[[ 18  29  43  33  32  73  65  29  21 -51]
 [ -3 -18 -38 -21 -22 -73 -64 -22 -10  81]
 [  4  10  29  15  13  58  50  17   9 -35]
 [-38 -28  14 -29 -19  29  29  25  -7  -6]
 [ 19  29  44  33  32  74  66  30  22 -52]
 [ 40  30 -14  27  21 -45 -40 -15  14  34]]
->
[[-51  81 -35  -6 -52  34]
 [ 21 -10   9  -7  22  14]
 [ 29 -22  17  25  30 -15]
 [ 65 -64  50  29  66 -40]
 [ 73 -73  58  29  74 -45]
 [ 32 -22  13 -19  32  21]
 [ 33 -21  15 -29  33  27]
 [ 43 -38  29  14  44 -14]
 [ 29 -18  10 -28  29  30]
 [ 18  -3   4 -38  19  40]]

[[ 28 -10   3  38   6  19 -54 -21   3 -13]
 [-27   0  24  34  51  13   3 -28  25   8]
 [-38 -15 -33   0  69   5  27 -39  47  15]
 [-33  20 -19  48 -24  -1 -11 -42  43  49]
 [-16   0  10 -62 -45 -13  15  29  35  35]
 [ 12  21 -24 -24 -17  11  32   6  16  48]
 [-32 -48 -28 -82 -80 -66 -22  25 -20 -10]]
->
[[-13   8  15  49  35  48 -10]
 [  3  25  47  43  35  16 -20]
 [-21 -28 -39 -42  29   6  25]
 [-54   3  27 -11  15  32 -22]
 [ 19  13   5  -1 -13  11 -66]
 [  6  51  69 -24 -45 -17 -80]
 [ 38  34   0  48 -62 -24 -82]
 [  3  24 -33 -19  10 -24 -28]
 [-10   0 -15  20   0  21 -48]
 [ 28 -27 -38 -33 -16  12 -32]]

[[  5 -11   8   5  48  50  45 -35  47  12]
 [  1   4   0   3 -58 -61 -62  11 -57  -5]
 [ 22 -26  27  22  28  27  24 -28  28  28]
 [ 41 -39  41  44  -8  -8  -7  21  -7  36]
 [  6 -12   8   5  50  51  46 -36  49  13]
 [-34  36 -38 -34  -4  -3  -4 -19  -4 -37]]
->
[[ 12  -5  28  36  13 -37]
 [ 47 -57  28  -7  49  -4]
 [-35  11 -28  21 -36 -19]
 [ 45 -62  24  -7  46  -4]
 [ 50 -61  27  -8  51  -3]
 [ 48 -58  28  -8  50  -4]
 [  5   3  22  44   5 -34]
 [  8   0  27  41   8 -38]
 [-11   4 -26 -39 -12  36]
 [  5   1  22  41   6 -34]]

[[  7   6  63  64  65 -20  60   3]
 [ 44  43   6   6   6  13   6  43]
 [-45 -44 -14 -14 -14 -11 -13 -43]
 [ 47  46  10  10  10  12   9  45]
 [ 45  44   5   5   5  15   5  45]]
->
[[  3  43 -43  45  45]
 [ 60   6 -13   9   5]
 [-20  13 -11  12  15]
 [ 65   6 -14  10   5]
 [ 64   6 -14  10   5]
 [ 63   6 -14  10   5]
 [  6  43 -44  46  44]
 [  7  44 -45  47  45]]

[[-55  25   1  66  10  53  68 -32   9]
 [ 22  18  60   3  19  51  58  -4 -65]]
->
[[  9 -65]
 [-32  -4]
 [ 68  58]
 [ 53  51]
 [ 10  19]
 [ 66   3]
 [  1  60]
 [ 25  18]
 [-55  22]]

[[-53  54 -57 -53  -6  -5  -6 -27]
 [ 60 -60  62  65  -7  -8  -6  24]]
->
[[-27  24]
 [ -6  -6]
 [ -5  -8]
 [ -6  -7]
 [-53  65]
 [-57  62]
 [ 54 -60]
 [-53  60]]

[[ -3  13  -1 -17  -6  30   0  -4 -14  -4]
 [  5  13  -1 -17  -6  30   0  -4 -14  -4]
 [  5  13  26 -84   1  30   0  -4 -14  -4]
 [  5  13   4 -44   0  30   0  -4 -14  -4]
 [  5  13  35 -58   2  30   0  -4 -35  -4]
 [  5  13  28 -83   2  30   0  -4 -14  -4]
 [  5  13  -4 -14  -6  30   0  -4 -14  -4]
 [  5  13  -1 -17  -6  30   0  -4 -14  -4]
 [  5  13  -1 -13  -6  30   0  -4 -14  -4]]
->
[[ -4  -4  -4  -4  -4  -4  -4  -4  -4]
 [-14 -14 -14 -14 -35 -14 -14 -14 -14]
 [ -4  -4  -4  -4  -4  -4  -4  -4  -4]
 [  0   0   0   0   0   0   0   0   0]
 [ 30  30  30  30  30  30  30  30  30]
 [ -6  -6   1   0   2   2  -6  -6  -6]
 [-17 -17 -84 -44 -58 -83 -14 -17 -13]
 [ -1  -1  26   4  35  28  -4  -1  -1]
 [ 13  13  13  13  13  13  13  13  13]
 [ -3   5   5   5   5   5   5   5   5]]

[[-55  34 -32  51 -25]
 [ 72 -10  50 -12  13]
 [-50  36 -29  26 -47]
 [ 56 -54  14 -66 -18]
 [ 66  17   6   0  55]
 [ 45   2  55   2  -4]]
->
[[-25  13 -47 -18  55  -4]
 [ 51 -12  26 -66   0   2]
 [-32  50 -29  14   6  55]
 [ 34 -10  36 -54  17   2]
 [-55  72 -50  56  66  45]]

[[ 16 -11  20 -54  30 -63  33  41 -21]
 [ 17 -11  20 -56  30 -64  33  41 -21]
 [ 15 -12  19 -56  28 -65  31  38 -22]
 [-17 -20   4  43 -15   2 -29 -36  -5]
 [ 16 -12  20 -54  30 -64  33  40 -21]]
->
[[-21 -21 -22  -5 -21]
 [ 41  41  38 -36  40]
 [ 33  33  31 -29  33]
 [-63 -64 -65   2 -64]
 [ 30  30  28 -15  30]
 [-54 -56 -56  43 -54]
 [ 20  20  19   4  20]
 [-11 -11 -12 -20 -12]
 [ 16  17  15 -17  16]]
---
[[ 35 -24  17 -27 -28]
 [-13  -1  18  -1  -1]
 [-13 -54  72 -62 -59]]
->
[[-24  17]
 [ -1  18]]

[[ 47   8  -8  20]
 [ 32 -57  16 -39]
 [-46  56 -25  48]
 [ 35 -63  16 -42]
 [ 33 -59  18 -40]]
->
[[  8  -8]
 [-57  16]]

[[-20   8 -22]
 [ 82  -4  -9]
 [  8 -49 -20]]
->
[[  8 -22]
 [ -4  -9]]

[[-10 -12   7   7 -10]
 [-61 -20  70  71 -64]
 [ -9  29  -4  -4  -7]]
->
[[-12   7]
 [-20  70]]

[[ 73  63 -70 -62]
 [ 59  67 -74 -61]
 [ 84 -70  54 -75]
 [ 81 -69  59 -73]
 [ 85 -63  63 -71]]
->
[[ 63 -70]
 [ 67 -74]]

[[-14   3   8  65  -5]
 [ 13  -6   5 -46  -6]]
->
[[ 3  8]
 [-6  5]]

[[-53  31 -41  33]
 [ 75  68 -16  28]]
->
[[ 31 -41]
 [ 68 -16]]

[[ 74  75 -24  69   3]
 [ 70  71 -22  66   4]
 [-38 -38  24 -36  19]
 [ 70  71 -23  66   5]
 [ 17  17  10  16  48]]
->
[[ 75 -24]
 [ 71 -22]]
